Rows swapped in pairs by one turn or mirror: which row each one swaps with:
Q_991: [  5 -21  -4  -5   1   2  -2   5  -7  17  -5  25  -2 -10  21  12 -26 -19]
Q_679: [-11 -25  -3  -1  -9  12   1  -8  -6  -8  -5  23  -1  -7   5 -16 -11 -25]
Q_808: [ 18  -3 -15  -8   5  29  -3  19  -7   3  13  28   3 -24 -11  -5 -20  -8]
Q_900: [  2 -26   4  -9  11  -7   5  11  -1   7   1  27  -6 -10  23   9 -19 -16]
Q_910: [ -1   0   4   0   3   3  -2   7  12 -15   3  24  -1  -3 -13  13 -31  -7]
Q_313: [ 15  -3 -16  -1  15  23   0  22  -5  -5  13  24  -5 -26  -9  -6 -12  -7]
Q_873: [ -9 -23   9 -18  12  20   7  15   6 -14   8  14   8  -8   0   2   1 -22]
Q_830: [ -8   5   5 -11   8  26 -14  15 -14   6  12   7  -9 -19   9 -13 -12 -25]
Q_580: [-14  -1  -9 -15 -11  13   5   6   1  17   1  33  10   0 -11  17 -17  -8]
Q_507: [ -9   6 -12 -18  28  -1   7  23 -12  -1   9  19   6  -7  15   2 -17  -3]
Q_248: [  3  -4 -11 -12  -2   7   7  18  -2  11   9  -9   8 -11 -13  -8 -22   4]
Q_19: [ -9   8 -18 -16  25  -5   2  20 -13   2   4  12  12  -5   8  -3 -22  -9]
Q_44: [ -7   7  -6 -10 -12   3  24  -4  -7 -14  -4  15  -4 -15  -2  13 -17 -15]
Q_585: [  1  -4   2  11   5  10   2   9 -21 -15   8  12  -6 -19   3   1   9  -6]
Q_932: [  6 -20  -7  -4   1  -5   2   3  -9  15   4  20 -11 -11  23  15 -18 -13]
Q_725: [ -7  12 -18 -10  24   1   6  21  -7  -4   2  16   8 -11  15  -4 -24  -2]
Q_829: [-11  14  -5 -18   2  22  -5   7  -7 -12  20   4   6  -7  10   0 -20   4]
Q_957: [-12 -12  11 -24  12  19   6  19   8  -5   7   3  14  -1   8   1  -4 -20]
Q_893: [-10 -18  -8  -6 -14   7   2  -7   6   5   4  25  12 -11   9 -17 -15 -28]
Q_741: [-10 -17  12 -21  12  20  11  18   9  -7   3  20   5  -9  11   3  -4 -23]
Q_623: [-21  -7 -22 -18 -10   8   2  14   1  14   2  29   6  -1  -7  14 -14 -15]
Q_512: [ -1   3   2   8  -3   1   0   9  13  -5  -1  28   0  -3 -15   5 -29  -5]
Q_421: [-14   2  -8 -24   4  12  -3   6   4  21   3  21  -2   2  11  -2   2 -26]
Q_238: [  6 -23   1  -8   2  -6   2   6 -11  13   1  26   3 -14  23   9 -22 -15]
Q_934: [ 11 -18   0  -6   3  -8  -3   4  -5  13  10  19  -8  -8  22  13 -20 -17]
Q_317: [ 21  -3 -23 -11   6  24   4  18   0  -2  16  26  -2 -19  -8  -7 -15 -15]
Q_336: [  8  10 -10  -2 -11   4   0   5  -9   9   1   2   4  -8 -10 -20  -1  -9]
Q_617: [ -5   2  -2 -11   1  21 -11  12 -25  12  17   3 -13  -9  -4  -9 -19 -20]
Q_800: [-21   1 -13  -7 -14  -4  11  10   0  17  12  32   1  -6   2  14 -13 -12]
Q_274: [ -6  -4   1   3   4   1  -1   9   9 -11  -5  24  -3  -8 -12  15 -31  -4]
Q_295: [-11 -11   6 -23  11  27   8  24   7  -8   2  16   7  -6   9  -1   1 -20]
Q_666: [ -5  13 -16 -13  23  -5   8  15 -11  -7   7  15  10  -8  15  -3 -21  -9]
Q_349: [ -2  -4  -9  -7   3  20   3  15 -10  10  20   0  -5  -9 -12 -25 -14 -11]
Q_664: [ -5   5   3  10  -6   7  10   5 -19 -15   8  18  -4 -11  -1   3   8 -12]
Q_435: [  9  -2  -7  -2  -9   5  -8   1  -5   5  -2   1  -6  -6 -14 -14   2 -11]
Q_586: [  3  -3   6   6   2   0   5   8  12 -12  -2  25   2 -14 -17   8 -24  -3]
Q_747: [ 17  -3 -22  -6   0  26  -6  22  -8   3   4  24   2 -22  -5  -8 -21 -11]
Q_198: [ -9  -6  -2 -17  10  17  -9   8 -13   4   6  -3  -7 -12 -10 -23 -12 -20]
Q_810: [ 18  -5 -22 -13   3  25  -1  22   6   1  12  22  -2 -24  -7  -6 -17 -11]
Q_125: [-17  -4  -3 -23  -4   8  -6   2   4  21   4  19   3   9   1   8  -6 -24]
Q_927: [-21  -6   2   0  -8   6  -4  -6   1   8   4  31  -6  -7   9 -16  -5 -25]
Q_797: [ -1  -4   7  13  -1   7   5   5 -17 -12   1   8  -6 -15   4   8   9 -10]
Q_53: [-23 -16  -3  -5 -11  -6   0   3   1  13  13  25  -2 -11   6  -2 -10 -31]
Q_813: [-11   1   0 -16 -13  -1  16  -9  -2 -16  -2  16   3 -13   3   9 -22 -18]
Q_32: [-12   4  -5 -18   1  19  -6  13   4  -9  17   1  12  -5  14   6 -16   7]
Q_999: [  5   8  -8   2  -8   4   7  15  -6  20   1  -7   4 -11   1  -7 -20   2]
Q_104: [  5   8  -9 -12  -6  -3   4  16 -14  14   0  -2  16 -14   1  -6 -16   4]
Q_536: [ -2   1  10   8   4   8  10  13 -18 -11  11  15  -7 -15  10  -2   9 -12]

Swapped with Q_421: Q_435
Swapped with Q_829: Q_813
Swapped with Q_800: Q_248
Swapped with Q_198: Q_927
Swapped with Q_797: Q_295
Swapped with Q_932: Q_810

